In the rows, 128 means zero.
One turn moves every row onto another: examples first, then more rows asked
puga: [100 135 122 109 136 101 148 104 116 130 141 153]
beto: [140 139 134 139 122 104 152 124  98 118 112 163]
Bufo: [105 119 155 145 131 121 158 135  86 122 129 168]
sazi: [133 152 135 133 142 121 134 152  95 160 130 130]
Taze: [ 89 154 133 128 151 133 124 145  98 125 154 145]
bev: [109 113 141 121 129 118 153 158 103 101 124 169]
vopov: [ 85 130 116  94 128 106 149 123 107 127 132 152]
fileg: [127 151 105 123 138 122 132 124  90 141 155 142]
totur: [ 99 130 124 109 137 101 133 105 113 122 141 160]
tad: [ 81 144 130 107 129 101 147 120 116 122 119 154]
telo: [142 129 137 128 127 114 150 164  93 146 108 147]
puni: [ 92 147 132 124 152 132 128 144 106 123 161 142]
nom: [137 131 135 122 126 119 151 165  90 145 104 146]
Daniz: [111 142 128 132 132 124 164 119  75 127 119 132]
tipo: [ 80 142 138 140 134 133 141 159 100 126 142 164]
balad: [ 90 151 121 118 127 101 142 113 112 120 116 156]
zote: [124 156 134 121 148 122 136 136 100 156 120 121]
fabop: [111 137 126 130 130 126 160 125  65 128 118 139]
fesep: [132 131 142 124 142 119 126 176 112 145 138 152]
virep: [ 93 129 135 103 137  99 146 107 110 125 134 153]
Sebu: [ 94 144 124 114 125  98 155 116 120 121 118 159]
tize: [110 112 147 125 134 118 145 155  98 103 127 174]
solog: [127 149 130 141 138 127 124 175 109 138 130 157]
nimid: [149 128 142 144 135 118 139 153  95 137 119 160]
sadaz: [139 141 117 136 137 130 136 153  84 154 134 141]
mefu: [ 93 128 105 101 122 105 143 125 107 119 128 163]
Pepu: [ 91 133 108 101 126 104 148 127 120 125 136 161]
Fimov: [114 146 115 124 127 116 127 166 121 114 136 173]
mape: [123 127 142 107 151 120 122 165 123 138 138 151]
Tisa: [134 122 134 111 128 114 154 157 100 137  96 147]
Nuka: [129 158 142 131 146 124 131 150  97 157 126 130]
sud: [ 96 131 125 135 134 136 155 134  71 142 148 147]
vuzil: [134 125 144 117 146 120 125 171 111 143 137 155]

tize -> fabop
sazi -> fesep
Where do these go?
Fimov -> beto
Pepu -> Sebu
tipo -> Bufo
totur -> mefu
puni -> bev
virep -> vopov
Nuka -> vuzil
solog -> nimid
mape -> Tisa

One turn moves every row onto another: examples first, then more rows asked
rediv: [109 153 122 121 108 124  90 108 132 106 157 146 146]
Siroz: [117 142 145 126 123 119 115 110 150 116 125 127 156]
Medud: [121 150 103 125 151 132  96 130 138  87 149 139 153]
kanos: [114 145 122 142 120 116 102  94 165  88 146 146 132]
sivet: [148 143 124 138 145 134 116 107 108  99 143 167 128]
lov: [131 135 121 162 140 136 132 103 108 111 131 157 136]
Tomo: [117 134 142 120 120 120 133 116 128  97 167 167 153]
zuzib: [120 157 111 131 102 141 138 118 151 123 147 143 128]
kul: [134 119 123 133 141 142 135  90 114  94 140 163 136]
Viv: [117 125 102 146 145 124 135  91 142 116 178 167 133]
buvip: [121 119  94 123 146 127 106 125 156  87 141 131 141]
Gipi: [126 171 103 122 145 112 129 109 133 112 152 151 111]
Vug: [106 118 122 130 134 159 134 117 132 116 169 135 122]
Gezu: [122 128 146 135 158 114 124 118 148 124 153 132 112]
vivid: [114 127 129 132 129 129  97 138 116 113 136 166 135]
fut: [110 130 129 143 135 113 107 147 130 115 154 169 145]
vugal: [108 128 140 118 143 125  99 124 112 114 144 165 142]
fatib: [121 125 124 120 164 119 129 119 134 124 158 143 103]
Basen: [129 120 119 137 116 127 124 103 161 123 115 149 128]
Piz: [125 131 124 119 107 118 107  87 124 130 148 155 144]
kegu: [103 127 117 150 129 155 120 106 140 105 175 137 128]
patez: [122 123 110 116 135 117 100 120 149  81 161 132 148]
davo: [122 130 122 149 141 120 105 120 179 105 147 138 137]
pas: [ 93 153 123 117 104 130 124 114 135 123 143 152 127]
Ruku: [100 152 101 124 104 126 118 128 133 120 135 148 131]
rele: [112 124 106 134 143 133 100 118 155  84 130 141 155]
Kemub: [147 120 114 128 129 106 136 117 148 117 123 139 144]
vobom: [113 148 129 121 137 127  98 140 127 135 156 154 135]
daka: [134 133 116 129 119 141 147  92 118 124 156 147 151]
Sizo: [127 132 113 135 135 166 134 113 140  94 165 134 145]
rin: [111 126 119 127 141 127 129 122 142 123 191 158 141]
Bisom: [132 124 127 143 128 151 134 109 109 102 135 156 127]
tatom: [121 156 105 121 143 114 122  86 119 104 148 126 121]
Ruva: [157 121 111 142 132 132 112 114 155 110 126 149 138]
Gise: [135 122 120 126 151 131 125 122 159 141 161 136 120]
Mer: [127 159 123 138 123 112 121  97 146 128 121 133 131]
dufub: [118 150  95 119 159 119 128 104 124  89 146 136 119]
Muf: [130 143 120 143 173 106 139 114 131 118 151 157 135]
lasi: [124 120 123 132 153 128 140 107 118 128 154 151 165]
bil: [111 127 116 121 164 108 129 114 149 136 150 151 114]
retef: [115 149  87 151 152 132 118  93 142  96 157 139 143]
papaf: [104 115 114 124 139 151 145 109 152 110 167 138 137]
sen: [106 158  96 126 152 110 120 100 131  90 138 155 125]
mipip: [101 146 123 148 164 115 138 118 158 105 157 145 141]
gunik: [108 147  89 128 102 122 129 113 133 124 153 149 141]
Zubu: [143 123 151 127 128 120 114 119 128 106 142 156 153]
favik: [114 143 104 150 159 113 103  88 146 122 134 135 139]
fezut: [133 126 103 130 120 115 128 121 159 117 116 143 123]

buvip -> dufub
Ruva -> Medud
kegu -> lov
Where do these go?
lasi -> Tomo
kul -> vugal
Mer -> davo

One turn moves every row onto another: examples first, then more rows asked
sugo: [135 122 120 120 128 120 138 109 142 109 118 128  89 109]
Lom: [127 109 147 114 130 120 133 136 119 166 124 120 149 103]
leze: [115 134 127 116 131 122 128 107 128 105 109 107  91 113]
Sura: [129 115 147 134 136 108 142 103 127 146 110 115 150 141]
nok: [120 138 127 155 127 132 120 104 116 112 122 128 122 139]
Pob: [ 96 144 127 141 113 120 136 115 128 145 102 138 113 129]
Sadus: [126 138 126  97 111 143 105 134 114 122 105 112 113 121]
losed: [135 138 138 112 136 144 136 125 121 173 132 114 114 113]
vofig: [133 129 114 132 154 109 150 118 105 143 114 127 149 129]
lepeg: [143 109 135 117 150 137 121 129 101 143 111 124 152 106]
Dize: [127 117 134 122 131 116 122 134 132 169 120 109 154 109]
gon: [137 106 121 135 127 123 119 142 136 140 125 126  90 115]
Mis: [137 150 112 102 119 139 107 142 129 132 121 127 111 121]
pef: [133 120 122 128 143 125 111 129 129 159 112 106 160 113]
Buzis: [119  98 118 130 130 141 111 120 130 118 107 119 145  95]
Zeve: [126  93 134 131 117 127 115 133 122 130 108 112  91 114]
tobig: [137 136 119 111 128 122 141 110 146 120 115 132  90 113]
golip: [141 117 123 126 151 135 110 126 113 146 108 113 160 112]
mavip: [116 118 155 122 131 109 138 109 126 138 109 130 157 132]
piba: [116 147 126 107 129 124 128 109 132 115 104 111  90 115]
Vogug: [120 132 123 119 150 111 147 124 105 133 111 140 157 121]
Funo: [128 149 122 104 129 124 134 110 141 123 108 125  90 116]
bon: [103 124 108 122 126 135 116 127 118 130 118  97 144  95]
dabub: [136 104 148 112 139 130 131 133 104 153 119 127 147 102]
Sur: [144 133 110 122 128 128 113 146 139 140 131 132 100 119]
moluv: [134 127 122 133 104 131 154 109 105 126 118 148 116 126]
Miz: [113 142 119 114 129 136 128 130 114 158 131  94 128 105]
Karak: [124 119 125 123 129 119 132 107 134 101 115 115  91 110]
pep: [141  92 136 128 137 151 117 115 138 133 108 138 130 103]
vefi: [112 127 144 114 138 111 142 120 115 130 109 142 160 122]
sifu: [137 122 127 140 147 108 147 108 117 150 112 115 145 139]
gan: [150 113 146 120 140 152 130 118 133 161 120 136 115 112]
migen: [136 128 123 145 117 135 136 103 104 111 127 138 120 134]
puset: [113 136 125 130 103 124 154 116 117 144 106 147 112 123]
Ler: [100 146 130 153 125 123 119 111 127 130 110 128 119 138]
nop: [120 109 137 112 109 137 109 130 111 120  99 106 103 117]

pef -> golip
moluv -> puset
Where do these go?
mavip -> Sura
Funo -> piba
losed -> Miz
Sur -> Mis

One turn moves every row onto another: examples first, then more rows asked
vof: [144 126 128 112 138 121 131 141 107 115 119 155 162 140 137 118 130 127
 136 116 105 114 121 145 115 105 121 111 116 120 124 134 137 155]
dopob: [121 143 107 115 138 141 129 142 111 111 122 148 138 109 127 138 146 128
 148  95 147 112 113 118 126 120 127 122 117 123 122 150 145 150]
Gumuz: [132 107 134 141 126 141 156 109 130 160 107 110 119 126 135 136 135 138
 153 141 121 125 150 160 129 131 108 137 148 161 135 125 107 135]
Reguv: [125 128 110 139 132 131 132 129 127 114 123 160 155 120 121 118 158 114
 136 102 123 122 113 101 117 125 133 118 144 141 129 117 145 134]
sime: [103 132 139 128 133  98 135 117 130 171 111 106 127 128 123 109 118 141
 126 118 147 114 115 144 138 126 114 123 130 112 132 124 123  98]
Duno: [106 124 135 139 127 112 131 110 127 156 104 104 123 118 132 103 118 139
 121 106 164 127 115 133 133 135 116 117 132 119 136 135 113 104]
kisa: [135 119 135 131 119 157 131 133 135 137 119 106 110 117 126 165 134 130
 152 145 149 145 112 130 143 118 123 130 110 115 149 122 111 153]
fel: [132 115 129 143 138 147 153 106 122 149 116 121 113 113 145 138 124 126
 146 135 121 123 157 153 135 154 117 140 139 149 139 132  99 134]
Nofev: [147 129 128 141 138 130 162 131 113 125 113 149 153 129 131 117 132 119
 143 126 117 121 107 137  94  92 128 127 118 159 136 119 137 139]
mar: [124 121 127 144 143 155 143 114 121 137 130 117 110 114 137 120 120 131
 142 136 109 120 149 133 147 161 121 145 139 136 137 119  93 124]
neku: [125 109 134 136 114 135 119 125 153 138 126 122 130 129 111 155 143 120
 139 147 111 151 129 129 145 127 124 118 132 115 148  94 117 143]
Sep: [146 102 132 133 125 126 143 123 123 120 129 117 120 124 101 142 130 135
 130 149 145 150 124 140 136 103 126 129 112 123 153  89 112 144]
Venos: [104 127 138 123 137  95 136 114 122 156 112 117 123 129 127 109 111 137
 116 116 147 117 122 149 132 141 121 121 127 104 133 122 122  95]
Zedez: [136 119 132 123 138 139 149 135 132 136 126 125 110 126 115 173 131 127
 139 157 136 139 118 143 131 125 137 139 110 111 152  93 120 130]
Mumik: [141 144 108 123 141 148 117 151 118 118 113 138 142 130 142 120 137 137
 144  99 133 119 113 116 123  99 124 135 114 126 123 147 129 153]
ridi: [105 125 137 134 131 105 140 114 134 173  98 108 127 125 126 118 124 139
 126 114 161 121 115 146 126 123 117 123 135 125 135 126 123  97]
Vasup: [125 123 132 135 102 130 131 129 128 116 132 105  92 136 115 140 129 139
 144 153 118 152 114 126 137 128 132 144 115 113 140 104 126 133]
sak: [126 107 133 105 138 129 142 131 119 145 121 111 116 151 125 130 131 159
 140 142 107 113 150 167 140 136 110 136 144 122 123 113 116 127]
Leti: [126 124 117 119 131 150 137 155 113 100 103 150 134 142 134 123 136 141
 138 106 116 131 109 134  85 121 139 126 125 133 123 123 145 120]
Dun: [125 123 126 109 130 121 142 136  98 108 128 149 157 119 113 119 143 128
 142 109 128 111 111 136 122 109 118  99 122 123 122 134 148 156]
foget: [135  99 121 107 145 136 138 133 112 127 114 116 109 149 129 126 130 166
 129 128 133 122 155 159 134 141 118 141 142 122 127 115 107 127]
dira: [127 111 140 120 132 138 155 124 125 162 116 103 121 137 124 131 134 152
 154 147 113 111 139 164 138 120 103 136 144 143 129 117 113 133]
tel: [129 127 123 126 134 118 171 125 100 115 122 155 144 113 113 131 141 118
 146 119 134 114 108 141 100 108 131 117 120 150 130 123 154 137]
devu: [122 126 118 116 127 133 144 142 112 104 118 153 134 140 131 121 154 131
 141 112 121 119  95 110 101 137 138 123 136 126 119 126 157 127]
kif: [118 155 113 130 145 141 158 138 111 123 129 150 132 102 120 140 141 115
 156 113 135 105 102 117 115 117 135 136 115 140 129 129 150 129]
dum: [126 114 122 138 145 159 134 122 118 130 130 106 115 118 125 104 124 149
 136 126 127 120 144 124 152 142 114 143 141 133 135 113  90 129]
vunam: [110 123 132 129 132 101 133 111 121 151 103 113 115 127 137 111 114 141
 115 109 165 127 121 143 126 143 125 125 128 112 135 134 119  98]
fad: [120 144 119 122 108 112 143 134 113 118 119 138 124 136 129 124 150 134
 158 117 118 119 102 124 111 111 126 133 127 140 114 147 166 143]
leset: [124 150 109 137 120 104 133 120 124 124 128 158 144 118 127 132 148 108
 149 111 111 118 129 125 124 119 128 127 130 142 122 139 156 150]
ter: [101 129 145 140 133 116 136 112 128 164 112 106 128 117 131 105 117 129
 127 116 148 118 108 130 135 141 118 116 132 115 138 127 115  97]
rok: [133  97 135 139 107 142 133 121 134 113 115 123 110 133 128 149 139 127
 135 147 129 164 116 127 120 144 137 123 128 120 151 102 116 135]
Lemop: [100 132 142 133 136 110 136 110 130 169 108 116 125 116 138 123 115 125
 127 118 145 116 117 143 133 152 122 118 129 109 137 135 119  98]
sav: [133 122 118 134 108 115 115 125 144 130 121 120 104 135 116 163 138 134
 138 140 131 159 143 143 140 119 130 142 121 119 142 109 126 144]
bome: [109 123 136 134 136 103 137 106 134 171  99 118 128 122 139 127 121 128
 122 112 157 124 124 150 126 142 122 117 133 120 139 134 120 100]
diru: [116 152 125 125 113 133 138 150 116 123 115 132 129 134 130 126 129 137
 162 119  94 120 110 144 104  98 124 133 115 140 116 140 153 135]
sabid: [138 157 114 137 153 147 147 144 115 124 123 154 131 120 145 132 125 115
 147 121 115 111 108 119 106 120 142 149 108 135 133 130 135 128]
duzut: [138 112 138 126 121 131 126 122 117 113 134 118 117 118 121 148 120 125
 135 147 133 147 129 141 149 129 125 119 105  99 148 118 108 160]
Tofa: [128 149 108 144 124 126 124 130 126 121 114 155 145 112 133 134 129 113
 147 102 104 132 144 143 110 109 127 126 118 150 127 141 140 146]
Gakad: [122 133 115 139 140 150 125 145 126 110 122 155 160 118 119 109 134 120
 135 101  99 126 121 117 111 115 131 117 128 138 131 108 128 127]
pud: [133 104 115 125 139 150 129 128 117 123 115 106 106 137 128 110 132 165
 131 117 141 128 151 134 142 136 116 147 145 133 128 118  97 128]

Vasup -> Sep
leset -> kif
Where do these go?
bome -> Lemop
dira -> Gumuz
Leti -> vof

One turn moves every row onto another: examples first, then more rows asked
pabu: [112 148 117 143 130 154  93 126  88 120 160 129 164 148 147 160  98 135
 100 126 128 145 144]
keke: [131 114 131 117 128 150 102 165  65 134 142 130 143 136 134 120 143 126
 118 141 158 153 160]
Tamap: [121 123 137  97 122 164  87 143  94 134 124 146 145 129 146 147 144 152
 113 150 164 114 143]
Vav: [112 139 135 168 129 148  99 150  97 149 130 146 121 159 140 143 113 106
 123 135 129 154 140]
zufud: [138 115 127 115 130 139 110 157  68 139 154 130 145 143 135 111 131 115
 123 129 147 146 159]
Sufu: [107 171 131 126 111 124  97 149  89 157 137 150 149 127 128 142  96 109
 140 130 132 140 117]
Fupiz: [107 157 139 136 127 122 106 119 110 135 159 145 158 110 139 136 115 130
 139 135 120 140 118]
giri: [107 127 123  97 132 141 115 146  58 134 137 122 147 152 131 119 136 102
 117 132 146 138 149]
Lugu: [117 172 138 120 116 138  79 137  95 127 152 151 146 125 137 141  87 112
 132 137 115 151 126]
gurag: [120 142 123  91 118 152 109 141  93 143 141 126 110 140 134 107  99 122
 111 138 161 155 157]
Mepeg: [ 90 123 130 109 122 169  96 147  95 126 132 135 135 106 139 137 145 151
 117 154 169 130 135]
karo: [120 141 124  81 123 154  98 150  91 145 125 132 114 135 133 116 113 132
 116 150 167 149 157]
doba: [ 83 137 119 112 142 164 104 121 111 139 130 133 158 108 136 150 117 150
 118 136 140 132 118]
zizad: [111 155 131 138 130 155  89 153 108 133 124 152 114 152 132 139 105  99
 136 137 119 156 143]
mazar: [101 135 141 102 108 129 120 137  72 154 120 130 141 131 132 119 141 119
 115 150 169 141 135]
duzel: [126 124 152 134 127 147  98 122 105 125 133 146 155 143 153 165 132 155
 106 135 144 120 131]
bul: [ 96 136 135 132 124 146  96 129 120 119 150 141 148  90 137 133 126 150
 131 142 141 134 125]
tuli: [118 149 145  94  97 139  98 145  77 137 134 132 135 123 127 116 121 128
 104 151 172 153 148]
nezi: [ 93 163 112 138 121 132  98 149  71 161 138 136 149 146 137 151  93 112
 121 128 138 132 123]
Rorol: [116 149 150  98 100 139 113 132  81 136 143 129 130 133 125 110 113 115
 101 139 162 161 144]
kerer: [ 98 138 124 123 125 149  79 137 112  88 148 141 126 117 145 140 123 144
 126 144 140 117 144]
Gok: [115 123 142  98 131 175  91 143  94 138 124 143 153 121 138 147 146 152
 111 150 161 128 136]
zat: [107 158 127 122 140 155  88 138 109 128 135 150 116 144 142 142  94 108
 141 139 110 154 133]
sil: [ 98 124 118 101 128 147 109 153  58 139 124 121 142 145 134 125 144 114
 114 144 160 137 151]
fener: [117 173 137 123 112 141  83 155 100 131 135 155 136 130 123 139  95 102
 141 133 123 154 134]
sim: [107 166 132 122 126 141  84 132 104  89 163 139 137 131 138 144 106 124
 128 137 119 143 139]
resa: [107 127 130 122 136 145  95 125 117 113 126 145 121 148 158 154 132 145
 126 142 141 103 138]
rer: [ 89 151 106 140 124 139 102 130  74 147 141 134 149 154 153 155  93 112
 118 132 126 131 123]
Zonab: [ 86 153 102 122 147 143 107 114 101 149 142 131 156 136 146 148 101 129
 126 131 122 129 125]
luror: [125 134 146 158 125 138 114 116 114 134 147 145 142 152 154 155 118 137
 118 130 128 148 133]
temit: [103 162 131 130 113 123 101 123  90 158 143 148 157 129 145 144  93 115
 132 136 125 136 112]
Koni: [136 118 132 106 131 148 110 155  94 159 127 138 122 133 139 113 133 134
 131 146 161 152 155]
bugu: [ 99 151 125 122 143 146 106 118 121 118 133 140 114 160 152 153 112 124
 133 136 120 134 135]
Dibin: [ 99 123 129 111 110 157  94 144  99 124 133 139 129 111 147 136 144 151
 120 155 174 119 139]
gov: [100 123 138 105 130 176  94 146  93 133 128 136 148 109 134 142 146 150
 112 152 164 136 133]
fiva: [136 120 124 108 131 142 117 146  94 159 142 134 118 141 141 104 116 125
 129 133 154 150 155]
geme: [108 136 126 166 123 146  97 142  77 126 155 138 142 155 153 154 104 113
 114 131 125 151 136]
gebi: [106 137 131 116 136 169  90 128  94 121 136 131 171 131 139 167 115 153
  94 131 143 132 131]
Fer: [114 123 132 105 111 156  87 143  96 126 130 145 134 124 150 141 141 154
 117 154 171 111 144]
beve: [105 146 123 166 122 143  94 155  71 150 145 136 142 156 141 151 102 113
 109 129 137 144 137]
Zafav: [115 134 140 160 135 147 104 136 106 137 140 149 120 150 152 145 110 113
 136 136 114 159 130]
Vezud: [103 137 146  98 113 131 128 129  73 148 130 128 141 142 127 114 134 104
 114 137 154 146 133]

Fupiz -> sim
Fer -> Tamap
Where do these go?
geme -> rer
Vezud -> Rorol
karo -> Koni
kerer -> resa
beve -> nezi

